In the data rows, zero lies at 4.5, halfway between 4 and 5.
Here are some points, one per row:
[6 4 2 5 5 5 5 5 4 3 5 5 6 5 2 3 8 6 6 6 4 7 4 7 3 0 2 1 2 5 9 3 3 5 6 3 5
 6 5 9 5 3 3 7 4 5 4 4]
[4 5 3 6 4 5 1 4 3 5 4 4 6 7 3 3 5 4 2 4 5 7 5 5 1 3 5 0 5 5 8 6 5 2 7 4 4
 8 5 4 3 4 5 5 3 4 5 2]
[3 6 2 4 5 5 1 5 4 5 5 3 5 5 4 5 6 6 4 3 5 5 2 7 6 2 2 4 6 8 6 3 3 4 3 4 6
 5 3 4 8 4 5 3 5 6 3 0]
[3 5 1 4 3 7 2 5 6 2 1 4 4 6 2 3 9 7 5 0 6 5 7 3 1 1 7 1 5 5 6 4 2 4 9 8 4
 9 5 2 7 3 6 4 4 5 6 4]
[4 6 1 5 6 3 3 2 4 2 8 3 3 8 5 6 3 6 7 4 5 3 4 6 3 3 7 4 2 6 9 5 6 5 5 6 4
 1 2 4 7 4 4 4 1 3 5 5]
[5 4 2 5 5 3 0 3 5 5 5 3 3 3 3 3 5 5 7 2 6 4 3 5 0 2 6 6 4 6 7 7 3 6 5 3 3
 6 4 5 4 4 4 5 4 5 6 4]
[3 4 1 4 5 5 2 4 3 3 7 4 3 5 4 4 7 7 7 0 6 7 3 4 6 2 6 4 5 4 6 5 4 4 7 2 3
 6 5 0 5 5 6 5 5 7 5 4]
[6 2 1 3 2 8 5 8 2 2 4 6 6 5 4 4 6 7 3 0 9 7 3 4 7 3 2 2 4 4 4 5 3 5 8 5 3
 6 5 3 5 5 6 1 7 8 5 5]
[5 5 1 6 4 4 5 5 3 5 5 5 4 6 3 5 6 3 4 5 4 5 4 6 4 1 5 2 5 7 9 6 5 4 6 5 5
 6 0 2 4 2 4 4 6 5 6 5]
[7 6 2 7 4 5 6 6 4 2 5 4 6 6 2 4 5 3 5 4 5 7 6 4 2 2 9 0 4 6 8 6 5 6 3 5 5
 6 8 3 5 3 6 4 4 5 6 1]
[4 6 1 4 4 5 1 6 4 3 6 4 6 7 3 2 9 8 8 0 6 7 5 3 6 4 6 6 2 6 7 4 4 5 6 4 4
 4 1 4 4 7 5 3 5 5 4 4]
[4 5 1 3 4 5 2 9 8 5 3 4 2 5 2 5 6 4 5 1 6 3 4 5 7 2 6 2 4 2 8 5 4 3 9 6 5
 6 2 6 2 5 5 5 7 7 6 6]
[8 5 2 5 3 5 3 6 7 1 5 4 7 7 3 1 3 6 9 1 7 2 4 3 2 3 4 1 6 3 6 1 9 4 9 5 4
 3 2 5 5 4 6 3 5 5 6 8]
[5 6 1 4 5 4 2 1 5 3 4 2 7 7 2 6 5 6 5 1 7 4 5 6 3 1 7 5 2 5 5 6 2 5 6 6 4
 7 4 6 5 4 5 6 3 5 5 4]
[5 4 3 2 3 7 5 8 6 3 5 3 6 4 1 0 4 6 3 1 5 7 6 3 7 4 7 2 4 4 9 5 4 5 9 7 5
 9 2 2 4 3 5 4 5 3 6 6]
[7 5 3 6 3 4 1 3 4 2 6 1 5 6 2 5 3 3 4 7 6 4 4 2 2 1 6 2 2 7 9 3 8 4 7 5 3
 8 5 8 3 2 6 4 3 5 5 3]
[4 5 2 4 4 7 3 4 5 5 7 4 5 6 6 4 6 6 6 2 6 9 5 3 5 1 5 3 4 3 7 3 3 4 8 5 5
 9 3 3 3 4 5 4 2 2 3 5]
[3 6 1 5 7 4 3 8 5 4 4 3 3 5 3 4 6 9 5 3 3 6 3 5 6 1 5 0 3 4 7 6 1 4 5 4 4
 5 6 4 3 3 7 3 6 4 4 3]
[5 2 3 4 4 4 3 8 4 5 5 3 5 5 2 5 6 6 5 3 5 5 4 5 5 2 7 7 4 4 4 6 2 4 9 2 5
 6 3 6 3 4 6 3 5 4 5 5]
[4 6 3 6 4 3 1 6 3 3 4 3 7 5 4 3 3 3 6 1 4 5 5 5 2 2 3 3 6 6 7 3 5 3 5 3 5
 7 5 4 5 5 6 4 4 3 6 3]
[6 5 3 5 5 6 4 5 5 5 8 5 6 7 3 6 6 7 6 4 4 6 4 4 2 0 4 0 6 4 3 1 6 7 6 4 5
 7 6 6 7 5 7 2 4 5 6 4]
[5 4 4 5 5 3 3 3 4 3 6 3 6 6 3 3 6 4 6 3 6 9 4 4 2 3 8 5 3 6 8 2 6 5 7 4 4
 6 4 5 2 3 5 4 4 4 4 4]
[6 5 3 6 2 5 1 7 7 1 4 5 5 4 3 0 7 1 5 3 5 4 6 7 2 0 6 1 4 5 7 4 6 4 8 5 6
 5 5 7 7 4 6 3 6 5 4 5]
[4 7 2 7 5 5 4 3 5 4 3 5 5 5 6 3 6 4 8 5 5 5 3 7 2 3 3 3 7 5 7 6 3 4 6 3 3
 8 4 1 4 2 5 4 4 4 7 5]
[6 5 1 8 2 4 7 7 4 1 3 3 6 6 3 5 7 6 4 3 4 4 4 6 4 1 7 1 3 6 9 5 4 7 6 3 4
 4 3 1 5 3 5 4 5 3 5 4]
[0 5 0 5 5 4 5 3 6 4 4 4 6 7 3 1 7 2 4 6 4 5 2 5 0 1 3 1 2 7 9 7 5 5 9 9 4
 6 4 4 3 3 3 5 2 5 5 5]
[2 5 2 3 3 5 4 2 5 5 2 2 5 5 5 5 4 5 4 2 7 7 4 7 5 3 5 3 5 5 7 4 5 6 6 2 3
 9 4 5 2 6 4 4 3 4 6 5]
[5 4 3 4 3 7 4 7 5 3 3 6 4 3 7 2 6 6 4 4 5 3 0 0 1 0 4 0 3 4 8 6 5 4 6 7 6
 8 7 4 6 3 7 3 3 6 4 6]
[6 4 4 6 0 7 8 6 5 1 3 5 6 5 4 3 4 9 6 5 5 3 5 4 1 3 5 0 4 4 9 5 6 6 9 5 5
 6 5 4 7 3 6 3 7 6 6 6]
[6 5 2 4 3 5 5 3 8 2 7 3 6 6 3 3 6 6 5 3 3 4 5 3 3 2 9 6 2 6 8 5 6 4 9 4 4
 3 5 4 4 3 4 4 8 6 4 6]
[3 4 4 4 3 5 4 7 6 1 5 3 5 5 3 1 9 3 5 4 8 5 2 2 3 0 2 2 2 3 7 2 8 6 9 5 3
 7 6 3 5 1 7 3 5 4 7 5]
[4 6 1 8 1 5 5 6 5 4 2 4 7 4 4 4 4 6 2 5 5 5 3 4 1 2 5 3 4 4 7 4 3 3 6 4 4
 9 7 3 3 2 6 3 7 4 5 5]
[6 5 5 5 0 5 5 6 3 3 2 4 4 5 1 2 3 5 5 5 4 6 6 3 0 1 5 0 5 5 9 5 6 7 9 6 5
 7 7 8 5 2 5 4 3 4 5 3]
[5 5 2 5 6 5 5 2 3 4 5 2 5 7 3 5 5 7 4 6 5 5 5 4 0 5 6 4 1 3 6 5 5 6 6 7 5
 7 7 1 6 1 6 4 5 4 5 3]
[5 6 3 6 3 4 4 5 4 3 4 2 6 6 3 4 4 5 5 3 4 4 5 3 4 2 7 3 5 8 8 3 4 6 7 3 3
 8 4 5 2 3 3 5 5 5 4 4]
[2 5 2 6 4 5 2 5 3 0 5 4 7 4 4 3 3 5 5 2 6 3 5 0 0 0 8 2 3 2 6 4 8 8 4 4 4
 7 3 4 2 4 6 3 7 4 5 7]
[6 6 2 5 1 5 4 4 4 3 5 3 2 6 3 5 5 5 4 2 7 5 3 6 5 1 9 4 2 4 7 5 3 6 2 5 4
 6 4 3 3 4 6 4 2 6 5 4]
[5 4 1 5 2 4 7 3 6 1 6 5 7 4 4 4 7 9 3 4 4 5 0 6 3 4 6 0 1 7 7 7 5 6 6 2 4
 8 2 5 6 4 6 6 6 3 6 4]
[1 6 3 5 5 6 2 1 3 2 3 4 3 3 3 3 8 4 2 3 5 4 4 3 0 1 6 3 4 4 7 5 5 6 8 3 6
 9 5 4 2 3 7 2 1 4 6 4]
Along one direction, these points spread out more than along any other. Take the direction at right angles to it along which they spread out most. Then take the direction at right angles to both along which they spread out most. Go by this last direction. Where along it does each point below lie, from 0 to 99? The average is 50, and the first point in the table lies past the average. One standard deviation of the points above along it is 16.
[6 6 2 5 1 5 4 4 4 3 5 3 2 6 3 5 5 5 4 2 7 5 3 6 5 1 9 4 2 4 7 5 3 6 2 5 4
 6 4 3 3 4 6 4 2 6 5 4] 49
[6 2 1 3 2 8 5 8 2 2 4 6 6 5 4 4 6 7 3 0 9 7 3 4 7 3 2 2 4 4 4 5 3 5 8 5 3
 6 5 3 5 5 6 1 7 8 5 5] 66
[4 7 2 7 5 5 4 3 5 4 3 5 5 5 6 3 6 4 8 5 5 5 3 7 2 3 3 3 7 5 7 6 3 4 6 3 3
 8 4 1 4 2 5 4 4 4 7 5] 69
[4 5 2 4 4 7 3 4 5 5 7 4 5 6 6 4 6 6 6 2 6 9 5 3 5 1 5 3 4 3 7 3 3 4 8 5 5
 9 3 3 3 4 5 4 2 2 3 5] 60
[4 6 1 4 4 5 1 6 4 3 6 4 6 7 3 2 9 8 8 0 6 7 5 3 6 4 6 6 2 6 7 4 4 5 6 4 4
 4 1 4 4 7 5 3 5 5 4 4] 31
[7 5 3 6 3 4 1 3 4 2 6 1 5 6 2 5 3 3 4 7 6 4 4 2 2 1 6 2 2 7 9 3 8 4 7 5 3
 8 5 8 3 2 6 4 3 5 5 3] 32
[6 5 3 5 5 6 4 5 5 5 8 5 6 7 3 6 6 7 6 4 4 6 4 4 2 0 4 0 6 4 3 1 6 7 6 4 5
 7 6 6 7 5 7 2 4 5 6 4] 49
[4 5 1 3 4 5 2 9 8 5 3 4 2 5 2 5 6 4 5 1 6 3 4 5 7 2 6 2 4 2 8 5 4 3 9 6 5
 6 2 6 2 5 5 5 7 7 6 6] 46
[2 5 2 6 4 5 2 5 3 0 5 4 7 4 4 3 3 5 5 2 6 3 5 0 0 0 8 2 3 2 6 4 8 8 4 4 4
 7 3 4 2 4 6 3 7 4 5 7] 29
[4 5 3 6 4 5 1 4 3 5 4 4 6 7 3 3 5 4 2 4 5 7 5 5 1 3 5 0 5 5 8 6 5 2 7 4 4
 8 5 4 3 4 5 5 3 4 5 2] 69
